In the rows, zero is written as 128.
Each row of M is roughly a mix of the hidden directions of one of a few groups.
M:
[[145  61 154 162 142  96 143 101 138 128 127 126 139 156 123 145 131 117]
 [124 153 114 129 143 133 143 134 137  76 125 123 108 120 149 127  95 192]
 [160 158 119 118 130 146 145  85 135 152 152 160  96 169 130 101 125 133]
 [143 146 102 136 133 118 132 128 146 108 145 159  89 186 136 124 110 167]
 [163 129 106 144 106 102 136 120 166 140 141 141 116 170 135 127 113 182]
 [171 131 145 126 110 121 149  80 160 165 158 115 142 117 122 126 112 159]
 [117  76 156 171 121 122 120 148 136 118 124 108 149  78 133 142 142 108]
 [156 102 121 102 121  80 123  95 152 141 134 122 165 152 108 151 130 157]
 [ 96 191 104  91 146 150 110 140  99 118 110 120 117 132 125 105 121 125]
 [ 92 174 127  95 157 157 115 131  90  97 118 123 105 117 127 116 125 105]
 [102 158 142 103 150 154 128 139 108 135 123  90 164  79 113 120 104 126]
 [137 151 124 104 146 105 138 112 143 127 136 101 154 144 112 136  83 187]
 [108 165 118 104 158 166 131 120  90 129 114 149 108 148 128  98 137  89]
 [142 114 131 121  88 152 127 146 139 146 160 162 135  77 133 140 161 100]
 [159  85 139 153  85 119 141 137 163 151 156 142 144  99 135 150 141 135]
 [ 98 159 130  91 151 150 113 121  86  87 116 123  93 120 128 124 131 101]
 [102 130 136 174 126 124 132 175 135 134 103  85 152  99 138 127 102 148]
 [127  84 130 142  90 100  97 165 140 148 122 112 157 108 115 150 150 112]
 [166  72 141 131 111  93 137  98 156 140 148 136 151 133 119 156 139 137]
 [111 143 134 169 128 174 137 159 114 117 131 147  81 114 153 105 129 103]
 [136 114 124 162 107 120 117 167 166 103 162 130 121 106 134 143 107 175]
 [161  90 133 121 114  81 132  96 157 140 135 114 161 140 115 154 125 159]
 [163 123 119 108 111 109 129  81 127 122 128 143  79 181 132 130 137 136]
 [139 128 133 153  80 159 145 165 143 150 148 144 118  78 151 130 135 126]
 [100 136 110 164 144 100 101 167 153 117 113 101 157 135 124 123 108 167]
 [109 129 129 145 118 165 119 149 105 132 119 151  99 111 142 109 163  69]
 [148 136 114 165 117 121 145 137 170 178 137 131 161 143 131 110 113 166]
 [107 136 137 179 135 168 138 162 114 117 126 142  85 119 152 106 125 102]
 [ 85 164 128 120 171 142 117 135  90 107  95 102 118 138 124 107 113 112]
 [ 93 165 130 134 140 174 128 160  93 122 113 129 101 109 140 105 127  94]
 [ 84 161 120 114 149 158 116 163  86 122 100 123 123 124 126 111 131  91]
 [171  91 132 148 104 100 145 110 165 138 159 153 122 154 131 149 128 151]
 [162 109 138 165  93 134 131 126 170 133 173 144 110  99 141 129 128 150]
 [173 121 126 117 121 105 145  72 153 151 147 141 126 169 123 128 126 152]
 [ 99 180 128 101 160 158 139 123  87 135 101 114 125 134 126 105 117 105]
 [ 94 179 120 142 149 157 126 153 105 108 105 111  96 128 143  99 105 133]
 [135 159 116 126 146 154 145 102 115 122 132 168  79 170 144 101 134 115]
 [150 113 119  91 127  80 120  94 146 139 128 114 168 152 104 149 127 158]
 [147 156 121  99 154 111 150  83 134 130 131 122 134 171 120 125  97 170]
 [102 194 109 120 150 155 119 127 110 140 104 113 120 136 130  83 119 128]
 [161  82 146 168 109 105 140 113 165 125 163 148 118 133 136 150 132 139]
 [104 171 102 141 117 126 114 179 141 138 111 102 147 116 133 117 105 168]
 [ 89 144 135  92 149 150 111 145  84 104 114 118 129 100 118 132 136  86]
 [107 196 106 104 118 162 122 157 112 130 119 121 112 106 137 108 117 140]
 [123 112 124 113 122  83 110 148 138 136 115  88 178 132 104 155 110 158]
 [158  94 127 124  88 104 127 129 166 152 153 137 167 103 122 155 142 145]
 [112  93 143 170 103 131 118 166 131 109 120 125 120  79 148 143 151 105]
 [ 87 132 139 121 146 127 110 154 111 121 104  88 173  83 116 134 126 112]
 [170  89 135 144  87 108 129  99 157 165 148 141 129 133 127 135 155 120]
 [133 133 127  85 155 137 118  78 106 101 140 156 100 154 118 121 147 100]
 [127 114 131 166  96 152 121 149 127 137 132 155  89 113 150 117 165  84]
 [160  67 137 141  98  95 121 111 159 137 142 133 147 118 123 152 152 131]
 [ 89 176 119 116 152 157 112 140  97 128  96 102 130 112 127  94 125 111]
 [122 191 101  95 139 147 121 117 114 111 124 133  91 150 133 102 114 150]
 [114 138 103 144 135 139 120 153 117  98 121 170  77 172 145 117 140 115]
 [152  88 122 158 137  94 118 104 165 110 152 153 121 170 125 133 133 150]
 [122 115 112 140 125 141 116 138 111 119 119 174  88 160 141 117 168  82]
 [ 84 138 133 126 147 149 116 165 104 115 102  99 157  78 126 122 127 111]
 [128 179 116 154 137 143 121  99 134 147 121 126  89 158 140  77 127 129]
 [142 153 121  79 139 129 139 109 120 103 163 167  96 163 120 150 117 135]
 [122 146 107 108 128  90 114 137 141 143 106  91 175 141 111 136 108 172]
 [132  72 154 140 122 113 128 126 131  73 141 130 108  99 137 166 135 126]
 [136 108  96 130 128  99 112 139 136 107 127 166 105 197 127 136 140 138]
 [165  89 138 143  98  90 133 106 168 142 146 118 146 123 125 151 128 159]
 [122 130 125  78 150  93 111  97 121 122 111  94 171 135 100 142 123 142]
 [ 91 176 115 109 149 155 112 139  95 130  92 102 131 117 126  95 126 115]
 [175  92 132 131 101  96 144  97 163 140 148 134 135 142 128 149 126 164]
 [165  78 131 127 109 100 133 106 151 151 152 159 145 152 117 151 152 119]
 [175 110 131 125 102  97 134  89 162 164 151 126 141 149 117 136 126 155]
 [164  97 125 100 125 105 130  83 135 139 148 162 128 170 113 142 151 115]
 [110 120 116  95 149 152 105 135  93 131 119 154 137 137 110 112 161  71]
 [109 195 106  95 150 154 131 142 115 155 132 137 146 143 116 107 111 128]
 [167  82 143 128 103  96 134  86 155 155 140 123 154 123 120 146 145 132]
 [137  96 148 184 124 121 142 146 171 131 163 137 151 100 135 143 120 143]
 [ 85 144 134 109 149 151 108 147  89 108 100 104 133  92 124 120 135  93]
 [150 116 135  91 128 117 138 108 126  96 169 168  97 154 120 168 127 126]
 [149  59 153 150 107 103 130 125 145 115 147 137 130 113 128 165 144 117]
 [ 86 157 128 105 152 153 111 142  88  98  98 104 121  99 128 115 128 107]
 [169  82 136 143 104  98 144 113 160 130 158 152 124 148 130 158 130 147]
 [135 144 108 152 125 142 130 136 134 109 142 174  68 169 149 113 132 132]
 [150 163 111 118 128 126 135  89 135 121 135 144  79 178 138 110 118 156]
 [103 185  98  83 155 132 100 123 111 108 116 122 122 147 116 108 121 140]
 [126 177 110  71 146 140 133 114 106 110 139 150 100 162 121 130 115 135]]

Here is one row from each group, named. Which group is each of the other rows in?
[158 114 107 121 123  94 128 101 144 134 133 157 113 199 123 133 136 144]  J
[103 114 149 150 181 123 132 111  96 104  98 109 113 164 124 118 116 101]  X
[124  65 159 157 117 115 120 138 132 108 131 118 136  87 130 155 147 102]  U

[ 83 168 121 108 159 153 121 159  87 117 100 113 131 124 123 114 117 107]  J
[156  84 140 159  88 121 139 142 162 147 156 144 143  97 136 149 142 132]  X
[168  75 137 143 102  96 139 104 153 115 145 143 108 146 135 155 135 147]  U
[108  97 141  90 132 127 123 158 100 104 124 123 160  91 113 168 135 103]  U
[111  81 137 145 113 104 108 166 134 110 115 106 158  88 125 159 140 124]  J
[107 184 106  89 145 149 117 121  94 130  97 115 113 145 126  98 124 122]  U
[119 119 154 128 118 156 128 124 111 154 121 111 147  68 128 119 153  78]  J
[113 168 118 102 163 122 125 102 106 105  99  98 113 161 123 111 100 152]  X
[136 132 130 160  82 146 142 170 152 146 140 123 129  76 150 132 121 151]  X
